In the data rows, 128 means zero.
Here are some points, each followed by its number:
[ 76 105  89 124 117 130 142 111 150 113 129 142 125 142 122 142 157 114
 102 131 138 115 133 153] 0
[107 168 147 123 113 116 114 114 130 163 135 127 180 126 120 154 117 154
 139 134 163 133 129 141] 1
[198 138 106  99 103 168  92 159 151 160 156 102 151 109 108 128 102 141
 162 133  84 101  72 130] 2
[135 168 114 125 140 113 134  98 111 150 126 117 146 158 140 134 171 142
 118  93 149  80 115  92] 3
[151 133 141 128  17 150 110 177 113 160 112 135  66 181 135 153  75 160
 119 122 119 149 161 118] 4
[169  88 122 143 140 115 150 109 160 117 155  93 128  66 111 130 145 132
 158 147 152 155 128 135] 5
[206 145  83  90 124  79 171 154 147 147 147  66 121 127  98 155 121 177
 206 128 204 108  84 138] 6
[ 99 135  67 116 130 138 136 188 163  84 150 134 116 124 104 119  56  89
 194  83 164  86 120 155] 7
[191 125 114 120  91 104 145 164 133 131 151 112  79 115 129 120 105 147
 144 146 154 133 117 121] 8
[128 109 144 157 117 186 114 167 170 103 131 201 127 102 122  91 136  41
  94  78 163 155 103 155] 9
[ 98 196  73  92 172 130 125 150  67 102 115 213 140 159 177 109 184 172
  89 201 103 109 131 175] 10
[166 134 111 112 120 151 126 156  88 160 158 180 133 120 152 149 214 122
  33  60 169  75  90 158] 11
[ 99 123  54 129 145 146 152 127  95 124  69  91 102 124 144  87 133 110
 185  71 117 169 102  98] 12
[118 106 127 161 116 189 118 155 179  99 130 193 135  99 122  86 130  35
 111  76 167 150 104 151] 13
[121 115 152 117  99 102 128  95 110 158 121 103 134 166 128 195 155 205
 114 160  91 129 171 158] 14
[156 105 182 115  69 168  74 132 137 145 120 147 131 178 126 167 126 131
 111 167  59  51  96 131] 15
[161  65 203 110 138 119 113 129 151 141 163 170 133 169 114 149 174  86
 107 184  94 138  78 141] 16
[131 103  87 139  59 147 115 125 115 137  97  95  86 123 149 124  91 167
 107 107 134 106 164  94] 17
[144 193 100 138 128 139 117  91 134 124  95 143 169 135 170 121 138 140
 111 105 166 143 117 111] 18
[ 83 146 119 130 115  88 133 107 121 129 100 115  87 176 158 106 110 125
 142 124  81 116 124  69] 19
[167 190  96 106 131 137 137 152 113 128 116 111 134 136 127 114 137 179
 202 185  93 117  93 126] 20
[144 138 152 140  98 143 125 116 113 137 100 121 142 131 117 153 121 153
 135 115  98 180 159 137] 21
[124 137 140  91 140  61 154 188 160  85 188 175  64 202 113 125 132  82
 151 152 176 123 115 148] 22
[168 147 109 101 107 114 123 136 177 111 134 135 126 179 123 155  96 133
 186 133  96 133  76 158] 23
[ 49 153 156 148 155  88 171 160 140  92 112 168 123 174  95 130 106  97
 202 104 112 175 151 179] 24
[151 126 119 125 163 156 108 131 153  93 129 139 168 112 140 125 127 132
 152 142  66 147 114 163] 25
[ 85  53  80 127 115 147 127 124 100 122 112 110  85 121 137 132 110 139
  92 126 119 119 169 128] 26
[104 142  74 103  84 104 104 123 160  95 129 155 101 170 176 138  97 152
  87 133 156 135 148 138] 27
[173 172  80 138 181 136 133 122 154  82  90 133 131  99 128  78 116 131
 169 167 177 102  87 100] 28
[ 47  66 135 123 176  96 132 112 109 133 162  86 127  97 109 147  92 123
 143 117  85 118 162 158] 29
[144 107 164 141 127 176 118 125 135 134  97 192 149 152 120 130 198  68
  98  84  93 157  78 160] 30
[ 47 119  74 142 184  93 190 134 120  94  93 111 118 125  94 124 135 114
 198  82 184 139 137 163] 31
New points follow, each followed by the number of its nearest point above.
[ 96 192 106 110 140 106 140 157  95 154 130 156 124 142 137  60 130  88
 127 119 172  88  81  79] 3
[105 131 148 168 106 176 131 101 106 140  55 110 134 136 108 141 125 139
 156  90 101  95 134 112] 21
[129 112 174 141 116 170 116 132 125 142 106 200 136 154 127 118 184  56
  74  82 106 135  76 143] 30
[112 149 114  85  57 123 101 163 153 150 145 129 126 201 124 164  67 149
 168 137  92  85 108 141] 23
[106 217  86  91 176 130 131 169  59 103 118 214 141 167 169 106 173 171
 100 198  93 110 131 175] 10
[157 107 193 157 148  90 130  46 183  99 129 115 132 115 114 120 184 140
 123 235 131 150 142 110] 5
[172  71 126 158 148 129 157 114 156 113 144  88 111  48  93 111 146 120
 158 157 150 153 119 126] 5
[116 147 100 129  80 156 109 152 118 120 100 126 134 111 130 169  92 190
 157 118 107 171 163 187] 21
[119 104 101 130  84 128  81  83 167 137 158  71 145  72 166 127  33 143
  95  94 156 150 172 102] 17
[176 129 109  72  97 145 100 154  97 141 159  98 133 119 152 149  97 198
 125 177 157 142 130 145] 8
[ 89 128  68 119 133 139 139 173 163  75 141 142 121 132  99 132  58  89
 188  80 167  81 124 164] 7
[139 153  81 121 107 143 117 121 126  90 115 142 101 128 151 116 133 165
  85 170 181 123 162 108] 27
[130 172 125 124 143 114 143 117 113 139 136 128 137 151 135 124 152 126
 126 103 155  64 114 102] 3
[156  85 139 153  83 192 108 132 150 115 102  99 120  84 113 131 116 130
 142 123 106 191 152 142] 21
[ 59 152 168 142 142  77 171 165 132  99 116 165 111 187  92 135 115  97
 200 112 119 177 152 174] 24
[127 182 125  94 129  74 145 167  76 180 189 107 139 134 152 126 111 147
 102  84 157  76 141  98] 3
[166  73 124 145 147 121 150 124 153 111 157  93 114  43 100 126 137 128
 157 156 143 171 129 145] 5
[ 96 201  76 102 169 133 128 151  52 111 114 214 131 156 181  99 183 169
  83 191 105 109 140 162] 10
[141 105 123 102 141  79 144 135 119 153 197  84 115 112 110 145  96 146
 109 148 170  62 152 115] 8
[148 104 192 112  70 156  82 125 133 153 130 139 126 180 119 163 124 130
 108 174  74  45 102 124] 15
[154 169 169 120  81 162  89 174 112 179 120 200 125 199 173 133 113  96
  90  61  74 141  88 124] 30
[201 124 126 112  97 102 142 164 140 135 162 112  82 124 128 125 117 138
 147 145 151 141 103 118] 8
[107  56  65 147 154 130 167 135  98  96 101  90  52  90 127 102 171 136
 115 142 109 157 175 132] 26
[ 96 131 128 148 160 140 137 130 143  75 126 173 115 129  95 119 106  92
 123 153 183  78 145 120] 0
[ 35 116  89 142 185  77 196 131 116  93  90 115 117 129  90 135 129 120
 204  96 177 134 148 166] 31
[159 184 120  84 125  80 141 174  55 200 199  96 141 124 157 127 116 152
  92  84 134  62 133  97] 3
[168 163 179 115  96  79  83 107 182 159 186 120 188 108 148 193  65 150
 114 116 146 181 136 146] 1
[ 73 103 113 134 123 123 144 150 156 101 129 115 104 135 119 139  85  83
 171  57 120 189 147 150] 24
[109  88 102 128 133 111 134  93 172  62  75 101  83 175 102 102 115 128
 191 191  83 130 123 107] 19
[171  75 130 148 131 124 154 121 150 115 151 104 114  48 107 132 155 131
 130 156 154 151 127 140] 5
[ 64 105 194 161  98 150 131 128  94 171  77 153 111 164 109 108 148 111
 157 128  96 195 125 134] 21
[106 134  79 100  91  96 108 114 158  91 128 152 102 174 177 142 117 155
  75 148 167 131 146 138] 27
[135 122 105 116 119 100 145 114 168  97 121 127 119 153 116 140 112 108
 132 101 186 150 123 130] 0
[156 133 147 128  90 135 120 127 124 129 116 117  94 159 120 123 137 145
 136 158 130  85 125  95] 8
[132 102 171 120  75 100 124 106 107 180 120  95 135 162 118 195 151 207
 121 168  78 124 169 157] 14
[142 180 117  87 124  76 138 164  73 182 195 114 139 134 163 124 114 147
  92  95 150  61 132  91] 3
[ 43 117  78 142 184  87 197 127 117  96  98 110 130 122  84 123 131 118
 199  81 189 137 146 163] 31
[142  92 108  77 150  36 117 115 144 114 184  84  68 147 168 111 146 150
  98 196 118 151 137  91] 8
[139 153 153 121 152 124 119 140 109 147 147 148 153 102 112 141 121 119
 105 120 166 134 107 123] 1
[103 155 154 143 153 101 142  82  90 119  83 110 112 166 135 124 153 171
 132 182 100 101 156  88] 19
[ 94 114  69 135 134 140 151 116  87 124  61  92  84 147 147  85 147 119
 178  88 124 163 102  78] 12
[ 11 135 141 149 145 132 130 147 135 100 115 170 144 121  95 109  75  73
 174 131 124 101 142 151] 24
[145 165 190 147  94 118 152 152 118 123  98 150  90 189 126 100 134 116
 136 136 140 137 127  72] 19
[185 124  47 109  69 141  98 130 151 138 121  81 113 115 169 142  91 161
 123  68 158 135 110 104] 17
[123 149 118  81  62 124  98 161 166 138 144 126 129 197 126 158  64 151
 170 147  90 103 105 140] 23
[ 68 104  86 139  91 155 122 105 144 120  92 150 129 139 131 152 109 138
 101  95 163  78 125 146] 0
[ 75  54 142 125 165 125 126 119 138 141 172 112 121 126 113 142 121  81
 107 107  60 117 129 127] 29
[ 92 210  65  92 175 133 124 147  63 104 113 214 145 171 178 119 183 178
 101 193  90 106 123 182] 10
[164 110 126 138 158 165 105 108 115 126 121 112 153  68 131 115 144 143
 109 155 100  90 111 122] 25
[140  88 151 137 173  96 148 120  96 151 148  87  75  91 144  80 159  83
  85 109 126 193 142  63] 5
[214 146  90  93 136  80 167 150 147 133 150  74 126 123  96 150 131 166
 202 148 204 105  83 141] 6
[ 69 104 189 167  90 161 131 132  87 170  67 148 103 155 100 104 150 117
 161 131 105 179 126 127] 21
[164 151  96  99 117 112 122 132 185 105 131 137 123 178 129 156  97 137
 186 127  95 142  77 160] 23
[ 99  54  68 139 158 130 169 132 100  97 103  91  56  97 127 103 179 130
 111 143 101 144 166 131] 26
[111 118 112 105 125 124 116 116 154 121 132 140 133 180 139 163 111 120
 116 124 129 108 124 136] 0
